Each row is where one point has got to under a steady rotation. How many ticks took it there?
The counts run from 0 to 403.
[115 134 130 101 164 142 110 143 184 125 111 152 118 178 131 128 150 121
 166 108 115 118 144 169 148 141 180 147  66 142 152 130 151 123 158] -> 263
[154 146 163 126 170 141 128 112 109 102 107 141 117  90 227 120 158 109
 145 160 140 108 145 109 135 132  96 136 120 138 127 108 111 140 124] -> 315
[141 103 157 154 135 139 122 100  52 141 114 124 137 107 190 147 110 136
 154 186 156 128 135  92 116 132  95 121 141 126 127 104 102 151 137] -> 336
[135 132 175 134 157 121 142  95  63  94 130 150 110 101 195 100 155 116
 129 143 128 109 154 107 131 135  87 110 147 130  93 132 102 113 112] -> 322
[136 129 150 110 165 132 114 142 126 126 164 182 136 198  91 116 125 169
 107 135 116 131 170 147 107 152 115 149 108 107 107 140 154 172 100] -> 56
[ 98 120 115 103 143 131 122 173 137 139 136 134 141 185  64 135 105 123
 142 103 116 118 174 168 119 149 165 128 100 116 162 107 148 157 162] -> 241
[116  84 147 130 136 124 103 132 148  72  89  75 138 116 160 108  97 147
 195 112 129  91 155  99 127 128 131 139 103 117 127 117  98 141 135] -> 110
[184 115 139 159 192 163 144 109  88 167 136 125 141 121 141 140 126 178
 112 171 170 142 114 102 120 100  99 115 134 116 133 110 121 148 133] -> 356
[166 109 153 160 173 157 144  83  69 166 141 146 124 136 138 137 135 182
 119 161 165 152 102 105 122 101 110 107 134 133 111 140 120 111 128] -> 351
[118 115 110 147 124  86 102 115  89 164 158 159 108 176 112 155 145 114
  94 188  97 143 139 160 123 151 117  98 159 126  96 122 143 142 117] -> 27
[122  97 155 156 150 134 128  99 153 115 103 101 108 119 169 118 135 157
 184 103 171 128 103  90 145 110 149 142  82 150 135 154  90  96 139] -> 126
[148 117 137 152 162 124 129 118 168 100  96  73 107  81 189 121 145 131
 162 120 163 110 109  88 143  98 120 128 112 146 137 123  91 123 132] -> 133
[160 107 157 158 161 151 142  74  64 158 137 145 117 135 141 137 141 178
 121 163 156 148 103 107 121 100 112  98 144 136 100 144 122 102 124] -> 349
[157 108 155 155 148 143 135  71  59 151 130 138 112 129 146 140 141 170
 124 168 146 142 106 108 120 102 107  90 155 137  90 142 124  99 121] -> 347
[109 121 132 171  97  85 144 103  95 144 134  93  83 103 144 155 149 108
 118 138 166 142 100  95 123 108 108  90 165 161 109 148  89 109 116] -> 163
[127 110 146  97 111 126  79 134 135  91 113 127 131 179 110 140 100 160
 148 154  83 104 171 146  95 141 121 127 136 111  85 122 163 170 104] -> 69
[ 99 117 107 100 133 126 107 172 148 135 120 118 142 178  82 148 104 114
 154 120 107 111 172 171 120 148 165 128 103 118 160  96 150 164 164] -> 244
[ 99 119 112 101 135 127 112 173 143 137 126 122 142 180  78 142 103 116
 150 115 112 112 173 169 121 148 164 129 100 117 162 100 150 164 165] -> 243
[138 152 118 110 144 161 145 153 136 185 138 136 123 175  60 174 128 142
 109 127 153 146 125 160 104 109 154 115 120 141 158 120 166 155 151] -> 218
[119  97 168 120 165 139 126 129 144  73 118 121 137 147 128  79 110 175
 175  77 134 103 162 107 130 131 137 149  82 113 119 148 107 123 125] -> 102
[162  99 123 159 170 117 140 116  81 134 155 103 130 128  95 116 125 171
  89 147 125 125 137 114 117 103  92  78 176  99  92 119 121 133 111] -> 367
[ 99 128 121 103 149 130 134 166 129 138 149 143 134 190  49 123 117 128
 125  89 113 122 173 170 120 143 162 119 106 114 148 122 149 143 152] -> 238
[146  93 102 155 138 105 108 116 156 150 144  95 108 172  65 150 131 184
 105 143 119 144 102 136 117  97 134  92 152 125  90 145 146 126 109] -> 391
[147 115 139 154 162 127 129 118 168 104  95  75 110  87 191 124 143 136
 166 120 166 114 106  89 143 100 124 132 105 145 141 127  90 121 133] -> 132
[156 166 119 146 142 120 160 140 121 158 141  95 101  93 131 166 155 107
  79 150 176 137 112 109 107  94  91  97 169 149 141 111 118 157 118] -> 180
[147 105 151 152 128 135 117  93  55 137 109 113 127 105 184 154 119 137
 147 193 143 124 127  99 113 121  95 103 159 130 109 106 111 140 130] -> 339
[133 124 150 110 161 136 110 147 127 126 157 176 143 197  96 120 111 167
 117 139 121 129 177 142 105 156 116 156 102 104 118 132 148 183 106] -> 58
[112 117 126 172  99  82 138 114 102 135 125  77  94  92 159 155 139 100
 127 144 164 130 109  89 122 113 103  94 168 152 118 130  84 125 121] -> 160
[102 119 105  95 117 117  92 160 158 120 104 107 127 169  96 152 114 108
 157 129  86 102 166 176 122 141 166 112 118 126 141  97 159 153 157] -> 248
[132 138 175 131 164 147 129  97 115 121 112 175 109 128 216 121 162 120
 163 143 155 128 128 113 146 141 127 154  83 153 131 140 109 115 134] -> 308
[124 119 144 162 156  94 156 111 125  94 135  95  93  89 160  93 161 122
 128  91 158 118 121  86 146 107 109 108 134 139 111 154  74  91 113] -> 142
